Named moves, each a turn or a mirror, and the order they were made in; the first pair answered
move j887:
|  -7 |  -7 |  -9 |   7 |   5 |  18 | -12 |   6 |   5 |  -5 |  22 |  37 | -19 |   7 |  11 | -31 |  11 |  12 | -19 |  -1 |   7 |  -1 | -18 |  -6 |  23 | -28 |   5 |  11 | -15 |  -6 | => |   2 |   4 | -24 |   5 |   8 |  17 | -10 | -11 |  19 |  -2 |   6 |  28 | -16 |  12 |  12 | -40 |  20 |   1 | -21 | -15 |   8 |  -8 |   3 | -11 |  17 | -14 |  22 |  12 |  -4 |   4 |
|   5 |  10 |  17 |   5 |  -2 | -13 |   3 |  -5 |  -8 |  -1 | -14 |   1 |   3 |   1 |   0 |  17 |  -5 |  -8 |   9 |  -1 | -14 |   4 |   2 |   1 |   7 |   2 |  -3 |  -7 |  10 |  -3 | => |   6 |  10 |  18 |   5 |  -2 | -15 |   3 |  -5 |  -7 |  -2 | -15 |   2 |   3 |   1 |   1 |  18 |  -6 |  -8 |   7 |   0 | -14 |   3 |   2 |   1 |   6 |   2 |  -4 |  -5 |  11 |  -2 |
|   3 |   1 | -15 |   2 |   0 |  12 |  -1 | -10 |  18 |  -1 |   0 |  11 |  -3 |   1 |   6 | -15 |   8 |  -7 | -15 | -17 |  13 |  -5 |   5 |  -6 |   9 |   5 |  12 |  11 |  -4 |  14 | => |  -7 | -10 |  -1 |   2 |   1 |  13 |  -5 |   9 |   6 |  -3 |  16 |  21 |  -6 |  -1 |   6 |  -7 |   2 |   3 | -15 |  -3 |  11 |   3 | -17 |   1 |  14 | -12 | -10 |  11 | -17 |   2 |
|  10 |   0 | -21 |  10 |  -3 |  12 |  -1 | -11 |  14 |   3 | -10 |   0 | -10 |  11 |   7 | -16 |  15 |   0 | -15 |  -2 |  -1 | -11 |   2 |  -4 |   5 |  -4 |  20 |   5 |  -8 |   5 | => |   0 | -13 |  -5 |  10 |  -3 |  11 |  -3 |   9 |  -1 |   0 |   6 |   9 | -12 |   6 |   7 |  -6 |   7 |  11 | -13 |  12 |  -3 |  -5 | -19 |   1 |  11 | -20 |   0 |   4 | -19 |  -6 |
move j574:
|   3 |  15 |   7 |  -2 |   4 | -22 |  -2 |   9 |  -8 | -12 |   1 | -10 |   0 |  -8 | -15 |  15 |  -5 |   4 |   6 |  -2 |  -1 |   4 |   0 |  -1 | -12 |   7 | -16 |  -8 |   3 |   3 | => |   4 |  15 |   5 |   1 |   0 | -16 |   5 |   9 |   0 | -14 |  -1 | -15 |  -1 | -10 | -12 |  10 |   4 |   4 |  -2 |  -6 |   4 |   4 |   3 |  -3 | -15 |  18 |  -8 |  -7 |   5 |  11 |
|   3 | -13 |  -3 |  -2 | -12 |  -7 |  23 |   3 |   2 |   6 | -16 | -37 |   7 |  -6 | -12 |  12 |   4 |  -1 |   2 |  -6 |   6 |   3 |  15 |   3 |  -4 |  32 |   7 |   2 |   6 |   8 | => |   1 | -12 |   7 |  -7 |   1 | -23 |   7 |   6 | -21 |  11 | -15 | -17 |   7 |   0 | -13 |  27 | -21 |  -1 |  22 |   6 | -11 |   9 |   5 |   3 |  -1 |   7 |  -9 |  -1 |  -1 | -16 |
|   0 |  -4 |  -3 |  -1 |  -6 |   6 |  12 |  -4 |  17 |  -5 |   2 |  -8 |  -9 |   1 |  -8 | -11 |  19 |   1 | -16 |  -4 |  12 |  -2 |   6 |  -2 |  -2 |  20 |  13 |   8 |  -2 |  13 | => |  -2 |  -3 |  10 |  -7 |  12 | -13 |  -9 |   1 | -14 |   1 |   4 |  17 |  -6 |   7 | -11 |   8 | -12 |   3 |  12 |  13 |  -8 |   5 | -10 |   0 |   0 | -13 |  -6 |   1 |  -8 | -17 |
|  -3 |  15 |  -7 |  22 |  11 |   0 |  -9 |   8 |   0 |  10 |  15 |  17 | -12 |   6 |   7 | -23 | -13 |   8 |   0 | -14 |   8 |  -7 | -10 |   1 |  14 |  -7 |  10 |   3 |  -9 | -12 | => |  -3 |  15 |  -9 |  24 |   7 |   4 |  -5 |   5 |   5 |  10 |  14 |  11 | -11 |   4 |   7 | -28 |  -6 |   6 |  -7 | -18 |  12 |  -8 |  -6 |   1 |  13 |   0 |  14 |   3 |  -8 |  -6 |
move j522:
|  13 |  17 |   9 |  -6 |  21 | -12 |  -6 |  -7 | -11 |   4 | -11 |  14 |   5 |   6 |   1 |   2 | -12 |  -6 |  17 |   6 | -15 |  -4 |   8 |  -7 |  -6 | -14 |   3 |  -1 |   0 | -11 | => |   6 |   4 |   2 |   3 |  10 |  12 |   3 |   2 |  10 |  -4 |   8 |  19 | -10 |   4 |  16 | -28 |  12 |   5 | -15 |   1 |   5 | -10 |  -3 |  -8 |   5 | -14 |   8 |  10 |  -9 |   5 |
|  -2 |   8 |  11 |   4 |   2 | -19 | -13 |   1 |   6 |   2 |  -9 |   0 |  -6 |  13 | -17 |  -2 | -10 |  -4 |   9 |  12 |   1 |  -3 |  -5 |   2 |  -8 |  11 |  -1 |  -8 |   9 | -14 | => |  -6 |  -1 |   6 |  10 |  -6 |  -4 |  -7 |   8 |  18 |  -2 |   2 |   0 | -14 |  12 |  -8 | -20 |   7 |   3 | -12 |  10 |  13 |  -6 | -11 |   0 |  -1 |  10 |   2 |  -1 |   3 |  -5 |
|  -3 |  -6 |   3 |   0 |   0 |  -3 |  -4 |   8 |  -9 |   4 |   5 |   0 |  -1 |  -3 |   7 |   7 |  -2 |   1 |   8 |   4 | -10 |   4 |   0 |  -1 |  12 |  -8 |   1 |   2 |  10 | -17 | => |  -4 | -10 |   1 |   2 |  -2 |   3 |  -1 |  12 |  -2 |   2 |  11 |   3 |  -6 |  -4 |  11 |  -3 |   7 |   4 |  -3 |   2 |  -3 |   3 |  -4 |  -1 |  15 |  -8 |   2 |   3 |   5 | -11 |
move j712:
|   8 | -15 |   1 |   6 |  14 |   7 |   5 |   6 |  -6 |  27 |  -9 | -14 |  19 |   0 |  -4 |   1 |   2 | -14 |   0 |   2 |   3 | -11 |   9 |  -1 |  -1 |   2 |   1 | -13 |  -4 |   4 | => |   9 | -14 |   0 |   6 |  17 |   4 |   1 |   6 |  -7 |  25 | -10 | -10 |  18 |   2 |  -5 |   2 |  -1 | -15 |   3 |   1 |   0 | -13 |   9 |  -2 |   0 |  -4 |   1 | -14 |  -5 |   1 |
|  13 |  13 |   0 |  10 | -10 |  -6 |  -1 | -12 |  27 |  10 | -27 |   5 |  10 |  10 |   4 |   8 |  -8 | -13 |  17 |  -8 | -14 |  -7 |  14 |  16 | -15 |  -3 | -10 | -10 |  24 |  -7 | => |  14 |  14 |  -6 |  11 | -10 |  -3 |  -4 | -14 |  32 |  10 | -26 |   8 |   5 |  13 |   6 |  -2 |  -2 | -13 |  11 | -12 | -11 | -10 |  15 |  13 | -13 |  -4 |  -4 | -10 |  23 |  -4 |
|  -2 |  -5 |   9 |  12 |   8 |   5 |  -2 |  -2 |  13 |   0 | -28 |  -2 |  -7 |  -3 | -17 |  10 |   6 | -16 |   0 |  -9 | -13 | -12 |   1 |  -6 |  25 |   8 |  14 |   7 | -15 |   4 | => |  -2 |  -6 |  11 |  12 |   4 |   7 |   2 |   1 |  14 |  -1 | -28 |  -6 |  -4 |  -5 | -19 |  13 |   7 | -15 |  -1 |  -7 | -13 | -13 |   1 |  -2 |  24 |  10 |  14 |   7 | -15 |   5 |
Pairs:
(two moves a pair)
|  -4 |  -4 |   2 |   8 |  -7 |   6 |   7 |   1 |   9 |  -6 |  13 |   0 | -13 |   5 |   5 |   0 |   7 |   8 | -11 |   3 |  12 |  -5 |  -5 |   3 |   3 |   0 |   2 |   7 |  -3 |  13 | => |   3 |   8 |  -1 |   2 |   9 | -11 |  -7 | -13 |  -3 |   2 |  -4 |   9 |  -7 |  13 |   3 |   9 | -12 |  -3 |  12 |   3 |  -5 |  -6 |   3 |  -1 |  -1 |  -9 |   5 |   2 |   4 |  -2 | : j522, j712
| -14 |   4 |   5 |   3 |  -6 |  -6 |  16 |  10 |  -9 |  -4 |  -1 | -16 |  12 | -18 | -16 |  34 |   0 |  15 |   9 |  10 |  -5 |  10 |   3 |   3 |  -6 |  17 | -14 |   0 |   0 |  -6 | => | -20 |  -4 |   8 |   4 |  -3 |   0 |   9 |  19 | -12 |  -7 |  11 |  -2 |   5 | -15 |  -9 |  25 |   1 |  24 |   3 |  15 |  -1 |   9 | -12 |   5 |   3 |   1 | -22 |   2 | -11 | -12 | : j522, j574
|  -4 |   4 |  -6 |   4 |   6 | -11 |  14 |   7 |  -9 |  -6 |  -5 |   6 |   9 |   7 |   5 |   8 |  -5 |  11 |  28 |   3 | -18 |   5 |  -2 | -23 |  -3 |  16 |   8 |  -6 |  15 |   1 | => |  -4 |  -1 | -15 |   7 |   5 |   3 |  12 |   7 |   3 |  -9 |   4 |  16 |  -1 |  12 |  16 | -16 |   9 |  15 |  10 |  -3 | -10 |  -2 |  -6 | -25 |   5 |  11 |  16 |   2 |   7 |   9 | : j712, j522
|  -3 | -22 |   0 |   9 | -26 |  -2 |  -4 |   9 |   5 |   8 |  21 |  -9 | -12 | -10 | -16 |  12 |   2 |  -6 |  -9 |  -1 |   1 |  -3 |  -1 |   0 |  -6 |   1 |  -5 |  -4 |  -5 |   6 | => |   0 | -16 |   2 |   6 | -15 | -13 | -15 |   4 |  -5 |  12 |  12 |  -1 |  -9 |  -5 | -17 |  17 | -12 | -10 |   8 |   1 | -10 |  -2 |   1 |   0 |  -5 | -12 |  -8 |  -6 |  -4 |  -7 | : j887, j574
|   8 |  21 |  -8 | -11 |   3 |   3 |  -5 |  -2 | -16 |  15 |  -4 |   4 |  -4 |  -8 |  14 | -12 |  -6 |   1 |   6 |  -5 |  -8 |  -7 |   2 |   6 |  11 |   2 |  15 | -11 | -23 | -14 | => |   2 |  15 |  -1 |  -9 |  -2 |  10 |  -2 |  10 | -18 |  13 |   7 |   6 |  -6 | -10 |  12 | -12 |  -5 |   8 |   0 |  -1 |  -3 |  -2 | -11 |  10 |  14 |  -1 |   7 |  -7 | -27 | -11 | : j574, j887
|   0 |  12 | -15 |   2 |  -2 |   5 |  12 | -10 |  10 |   0 | -11 |  -8 |   4 |  -1 |   0 |  -2 |   7 | -10 |   6 |  -7 |   5 |  -2 |  14 |  -7 |  -4 |  16 |  18 |   0 |   8 |  11 | => |  -4 |  10 |   0 |  -2 |   5 | -12 |   4 |  -2 | -12 |   3 | -10 |  -2 |   8 |  -1 |  -9 |  19 | -12 |  -7 |  25 |   6 |  -7 |   3 |   6 |  -2 |  -6 |   2 |   0 |  -6 |   5 |  -6 | : j712, j574
| -10 |  -4 |  -5 |   7 |  -2 |   7 |  -1 |   7 |  14 |   7 |  -8 |   7 | -12 | -10 |   2 |  -4 |   9 |  -1 | -10 |   2 |   8 |  -7 |  -8 |  16 |  13 |  -8 |   9 |   4 |   9 |  11 | => |  -9 |  -1 |   1 |   3 |   4 |  -4 | -10 |   9 |   0 |  11 |  -9 |  15 |  -9 |  -7 |  -2 |   7 |  -5 |  -1 |   2 |   8 |  -1 |  -5 | -12 |  17 |  12 | -19 |   3 |   1 |   8 |   0 | : j574, j522
|  -6 |  -5 | -14 |   2 |  -5 |  13 |   5 |  -1 |  15 |  -1 |   8 |   2 |  -1 |   8 |  17 | -19 |  19 |   3 | -14 |  -7 |   8 |  -3 |  -2 |  -3 |   0 |   5 |  13 |   6 |   3 |  12 | => |   1 |  11 | -15 |  -6 |  11 | -10 |  -6 | -16 |   0 |   6 | -13 |   6 |  11 |  15 |  10 |  -3 |  -1 | -10 |  13 |  -6 | -11 |  -1 |  11 |  -4 |  -8 |   1 |  17 |   0 |  13 |  -1 | : j522, j712
